One turn sends every row of this set to another row. A few are shown first. Where does it send the rows asked after them?
K525: [ -5  -2 -16   1  16  -2  -6  -5 -25  23  -3   6  11  -3   4  14  -7 -25
   3 -15 -29  15   4   7   1   8 -19  -8  16  14  25  11  16  -8  10]
K293: [ 15   2 -18  25   7 -20  13  14  -8 -24 -32 -23 -10 -15  17   7  21  -9
  -2   4  -5  -4   1   2  -9   2  12  22  -1   6 -14  11  -4  -5   4]
K594: [ -1 -15 -20   3  -3   2  -2   1  21 -13   7   0   4  11 -14 -12 -29 -10
   9   4  14  18  12   2  -3   0   9 -18  13 -12   2  -1  26 -19 -26]
K464: [ 25  -8   5  17   1  20  17  19  19  -7   2  -9   9 -22  35 -22  19   3
  -1  17 -29 -14   6   0   9  -7   6   5 -14  11   7   4   0  12   9]
K127: [  6 -10 -21   9  -2  -2  -3  -6  19 -14  -4   8   2  -4 -12 -12 -26 -19
   1   6  13  26  12   0 -17 -10  -3 -13  16   9  -2   1  30 -13 -19]
K625: [ 19  -6  11   3 -12  18   5  13  22  -7  21 -11  -1  -8  18 -19  16  25
  -1  11 -29 -27  -9  12   3 -15  11   5 -21  10   8   1   0  16   7]
K964: [-14   6 -14  -8   3  -4 -21  -6 -11  23  14  -6   0  16  -6  20 -13  -2
   3 -19 -34   2 -16  23  12   8 -11 -10  14   6  26   3   4 -12  -3]
K490: [  0 -10 -18  -4  -9   4  -9  -9  19 -16  11  -3  -9   7 -21 -12 -27   1
  11   5  18  20   3  17 -10 -13  -3 -11  12   3  -4   5  19 -12 -28]
K71: [  4 -13   3 -12   2 -18   4   2  -7 -33   6 -21 -12   4 -10   2  20  11
  -3   0  -7 -24  -3  12 -25  -7  16  21 -24   7 -15  19   4   1   6]
K746: [ 23   2   6  11 -17   9   1  12  26  -5   9  -4   4 -10  17 -17  12  18
  -3  14 -38 -26 -15   1   4 -14   5   8 -11  15  10  -4  -4  24  11]
K361: [  2  -2   6   1  12  19 -10  -3   9 -11   0  32   5  -9  -9  18  10  -1
   2 -40 -14 -10  -3 -20 -20   5  -5  11 -22   2  10 -23  18   4   3]
K962: [ 20 -11  10   8   0  24  16  21  18  -6  15 -13   4 -12  30 -21  19  17
   2  11 -24 -22   4   8   7  -8  15   1 -22   3   9   2   5   7   7]
K70: [  6   1  -5   7  -8 -34  -8   8  10 -25  -5 -15  -5  10 -10  12   8   5
 -16  -4 -26 -31 -23  -2 -19   1  26  19 -11   1  -9  -2   4   3   7]
K956: [ 13  -2 -15   9  -2 -33   2   2  11 -34 -16 -22  -1  -2  -3   6   8  -8
  -4  14 -28 -13 -17  -4   6   9  13  28   4   8 -11  12 -23   7  -5]
K134: [  5  12 -11  13  21  25 -14 -10  27 -19 -10   7 -12 -25   9  20  12  -3
  -2 -31 -13   7 -13   6   3   4 -15  16 -12  17  -3 -17 -12 -10 -22]
K161: [  6 -14  -3   3   5 -15  19  21 -17 -26  -9 -22  -3   5   4   2  22   3
  13   1  -2 -16  10  -2  -5  11  26  18 -12 -19  -5  15   2  -5   5]
K619: [  2   0 -21   7 -21  -5 -13  -2  16  -7   0   7  -5  11 -22  -7 -30   0
  10   1  14  15  -2   5 -13 -12   1 -12  21  -3   5  -9  27  -5 -18]
K37: [  4  -6   6 -14  12  32   2 -12  -6 -23   1  19  -4 -15 -13   8  20   7
  28 -24   0   5   6  -4   0   1 -24  24 -15   7   8   2 -10  13  -9]
K240: [  3   8  -7  12   6  25   0   7   7 -11 -11  11  -2  -5   4  19  13   8
  27 -32  -6   1  -3 -10  21  19  -2  15  -2 -21  17 -23 -12  -3 -18]
K478: [ -7   3 -17  -9   4  -4 -14 -14 -20  18   3  -1   4   3  -9  14 -10 -12
  10  -8 -34  14 -10  16  14   5 -26  -1  22  17  24  16  -4   1   1]
K47: [  6 -11 -20   0 -14  -8  -4  -9  18 -18   2   9   5   6 -27 -13 -31 -14
  15  14   8  22   5  -7  -3  -5  -7  -7  24   3   5   4  16   1 -21]
K760: [  0 -12   2 -12  19  16  -9 -13  33 -28  13  16  14  -5 -13  14   2 -10
   3 -22 -29  -6  -9 -18  14  21  -3  16 -17   2   5 -12 -15   0 -23]
K185: [-13 -17  -9 -16  24   3  -4  -5 -19  16  17  -3  15   7  -1  12  -9 -23
   5 -13 -30  10  10  10  10  16  -9 -12   3   4  22  17  13 -18   0]
K789: [-17  -7 -11 -14  20   5 -17 -12 -12  17  21 -10  -2   5  -1  15  -9  -9
  -5 -20 -29   7  -5  31   0   2 -12 -13  -1  16  14  15  12 -20  -5]
K254: [ 27  -3   3  17 -10   9  11  15  25  -7   1  -3  10 -19  26 -20  15   4
  -1  21 -38 -17  -7  -7  13  -8   3   9  -7  15  10  -1  -8  22  11]

K47 turns into K490
K746 turns into K962
K293 turns into K70
And these:
K361 turns into K240
K478 turns into K789

